(in the rows, 128 means zero)
Turns in one plane each, and the order they were made in; the first pair answered:
teru (before |-> after):
[147 114 103 120 125 142 108 137 159 149 140 100] |-> [138 106  99 119 127 129 107 126 157 137 126  93]
[ 91 146 130 146 147  77 100 118 114 116 139 139] |-> [126  98 143 116 144 101 129 124  84 106  90 145]
[168 126 107 105 120 116 122 170 147 156 126 109] |-> [150 139 103 108 124  91 107 161 153 153 131 103]
[144 112 133 104 120 132  77 134 140 131 119 133] |-> [142 117 130 103 118 132  70 132 144 134 123 138]
bup (before |-> after):
[112 154 129 180 131 155 130 135 126 136 181  91] |-> [ 93 137 127 142 158  71  94 135 107 119 118  78]
[109 183  99 155 121  82 112 112 147 143 162  86] |-> [140 150  99 118 119  72 148 108 102 135 102  64]
[119 117 124 129 128 131 139 112 118 115 130 120] |-> [110 126 121 133 124 136 132 113 127 115 135 122]
[ 87 156 132 137 105 131 147 114  74  98 118 123] |-> [ 87 164 132 140 104 141 142 110  82 107 138 131]
Mup (before |-> after):
[139 120 110 119 103 131 144 115 132 126 103  90] |-> [135 107 105 119 103 134 128 111 146 122 117  93]
[122 167 177  94 164  85  83 171 136 139 146 187] |-> [121 175 180  97 162  81  98 170 118 133 138 176]
[102 132 148 140 121 139 151 101 109  93 131 133] |-> [118 104 145 135 126 161 134 111 126 104 137 158]
niz (before |-> after):
[108 128 181 147 134 170 158 110 101  76 128 163] |-> [ 81 183 151 140 140  80 122 118 101  98 124 129]
[ 99 166 125 139 130 121 159 110  91 106 138  99] |-> [ 96 134 114 136 118 155 158  98 101  94 143 106]
[141 106 119  94 140 107 106 137 129 139  98 128] |-> [149  91 127  93 145 128 109 135 132 133  96 138]
Pairs:
Each pair is 2 to 3 turns apart.
[128 103 120 137 132 180 154 111 122 127 128 124] |-> [ 88 148 119 159 137 135 120  99 131 116 148 120] | Mup, bup
[118 171 100 173 130 130 103 152 155 168 186 108] |-> [115  66 105 152 136 183  93 115 158 112 154 140] | bup, niz, bup
[ 84 188 103 145 135  52 108 116 126 129 123  66] |-> [115 203 111 173 107 150 167 121 138 150 176  77] | bup, bup
[172  91 140 111 146 136 118 136 127 143 112 153] |-> [116 134 116 143 140 112  81 111 164 129 166 143] | bup, teru
[113 110 147 143 147 152 104 134 149 119 147 165] |-> [142  92 146 128 139 168 143 129 121 117 115 150] | bup, bup
[ 96 159 126 172 118 159 151  94 132  98 166 126] |-> [114 142 109 133 124 103 168 100  89  97  96  91] | bup, bup, niz
[158  96 109 114 119 163 152 146 136 161 114 124] |-> [135 133 135 134 126 147 126 167 149 173 150 165] | bup, niz
[ 92 152 151 195 135 207 119  92 129 101 166 171] |-> [ 99 237 126 184 142  91  91 125 119 143 137 118] | Mup, niz
[131 110 148 121 122 148 135 109  99  92 132 148] |-> [112 147 109 123 117 108 118 107 117 107 146 103] | niz, bup, niz
[169  98 173 116 124 179 175 148  96 147 112 168] |-> [135 185 186 149 134 135 146 158 109 157 151 178] | bup, Mup
[135 120 122  88 172  63 113 127 116 124  83 130] |-> [111 167 128 151 152 134  99 126 172 142 189 151] | bup, bup
[129 156  72 160  93 101 125 120 163 162 143  47] |-> [167 121  84 138  85 133 170 116 128 157  98  45] | bup, bup, teru
[149  99  82  97 105 138 119 130 151 146  80  84] |-> [101 148  78 123 116 107  86 133 173 144 125  93] | Mup, bup, bup
[ 84 152  84 167  84 138 118 116 177 141 191  92] |-> [ 83 105 133 155 111 179 113 112 179 107 193 162] | bup, niz, bup
[141  68  98  90 115 135 113 122 132 131  77 108] |-> [ 96 102  97 117 124 123  65 121 174 142 133 131] | bup, bup
